Here are some points:
array([ -4,   0,   5,  -4, -13,  -2, -16, -27,  11,   1,   1,   1,  -3, -19, -40,   7])
array([-30,  26,  34, -20, -44,  19,  -2, -19, -16, -39, -30,  12, -21, -42, -53,   8])
array([  4, -19,  -9,  -7, -12, -21,  14,   8,  14,   3,   1,  -2, -11, -18,  12,   4])
array([ 69,  44, -43,  11,  29, -20,  11,  31,  55, -48,  34,  12,  -3,  61,  40,  12])
array([ 11,  12, -46,  41,  14, -34,  15,  35,  13,   5,   9,  27,  14,  16,  42,  36])
array([ -38,  -47,   57,  -16,   23,  103,  -29, -127, -127,  104,   90,  -23,  113,  -36,   21,   -2])
array([-10, -42, -18,  -8,  10, -65, -12, -67,  90,  34, -18,  30, -24,  -7, -85,  21])
array([ 15, -11,  18,  -8,  20, -40, -13,  52,  -2, -11,  12,   1, -13,  36,  19,   4])
array([  0,  15,  -9,  16,  27,  11,   0,   7, -15,  19,  16,   0,  32,  36,  26, -31])
array([  5,  15, -10,  11,  12,   1,  -3,  -6,  12,  11,   5,   3,   6,   9,   0,   5])
array([ -1,  -9, -13,  10, -15,  51,  31, -88,  16,  35, -16, -17,  21, -57,  -9,  18])
10 more points follow, each with its number after it:
array([ -49,   56,   23,   -3,   43,   81,  -42,    1, -118,    8,   11,  -18,    9,   14,    4,    0]) 0
array([  6,  16, -15,  26,  17,   2,  10,  28,   7,   8,   1,   5,  10,  33,  24, -21]) 1
array([ 14,  30,  -4,  15,  14,  20,  10,  55,  26, -39,  -7,  -4,   2,  41,  20, -43]) 2
array([-29, -15,  -5, -16, -74, -47, -15,  26,  62, -42, -43,  -2, -50, -78, -54,  60]) 3
array([-46,  26,  13,  23,  36,  63,  21,  11, -64,  29,  -3,  -8,  30,  -7,  27, -55]) 4
array([  1, -24,  20, -38, -25,  -4,  -9, -45,  17,  -9,  -8,  -9, -13, -12, -60, -15]) 5
array([-19, -41,  10, -11,   8,  11,  -3, -97,   0,  46,  -3,  -4,  25, -36, -33,  11]) 6
array([ -8,  16,   2,  11,  -8,  12,  14, -12, -10,   4,  -2,   9,   9, -15,  -2,   9]) 7
array([-34,  69, -37,  56, 103, -36, -60, 127,  23,  31,  15,  14,   5, 123,  28,   2]) 8
array([ 15,  35, -19,  17,  17,  13,  -2,   0,  10,   4,  -3,   7,  14,  15,   2,   6]) 9
Which of these numbered points is nearest to each point below by angle, seen from the average point of the first points? Its number follows each.
array([ 44,  29,   2, -13, -53,  41,  52, -28, -26, -41, -35, -24,   2, -69,  -7,   8]) > 7
array([  14,  -66,   -3,   -9,   17,   20,   51, -117,  -24,   49,   13,    5,   56,  -39,   25,  -28]) > 6
array([ -4,  20,  13,   9,  -3,  60,  37, -49, -93,  -2,  18,   9,  75,  -4,  39, -26]) > 4
array([  2,  16,   3,  -5,  -2,  12,  -5,  16,  -8, -20,   5,  -2,  -7,   0,  -2,  -2]) > 2
array([ 16,  -5, -17,  16,   5,   9,  36,  -8,  24,  20,   0,   0,  17,  -1,  27, -23]) > 1
array([ -1, -55,   9, -38,  -6, -47, -39, -30,  34,  -7,   4,  12, -16,  -7, -70,  32]) > 5
array([  8,  16, -24,  30,  -7,  12,  44,  36, -16,  -6, -13,   9,  11,  -7,  43, -18]) > 1
array([-34, -28, -19,  11,  22,  15,  -7, -57, -14,  72,   8,  -8,  12, -14,  -8,   3]) > 6
array([ 12,  70, -30,  35,  31,  27,   6, -18,  -1,  11,  17,   2,  56,  32,  20, -22]) > 9
array([ 10,  37,  26,  -3, -31,  37, -15,  23, -30, -52,  -4, -12,  -8, -32,   3,   8]) > 7
array([  6, -38,  -4, -17,  -2, -63,  -5, -10,  41,   3,   2,  -2, -33,   2,  -6,  43]) > 3
array([ -5,  16,  -1,  26,   7,  52,  16, -67, -88,  20,  16,   2,  79, -36,  28,  -4]) > 4
array([ 28, -18,  61, -41,  -8, -22, -29,  82, -26, -61,  17, -21, -48,  30,  27, -22]) > 2
array([-53,  23,   0,  12,  25,  -3, -18,  28, -25,  33, -12,  13,  -8,  -8, -38,   8]) > 0
array([  29,  -15,  -48,   -7,  -34,   15,   26, -127,   10,   37,   -2,   30,   46,  -67,  -20,   49]) > 6
array([-14, -23,  -1,   1,  57, -60, -68,  75,   5,   3,  20,   9, -18,  78,  14,  15]) > 8
array([-24, -21,  -8, -19,   6,   8,  11, -67,   5,  44,  -9,   3,  -8, -43, -47,  15]) > 6
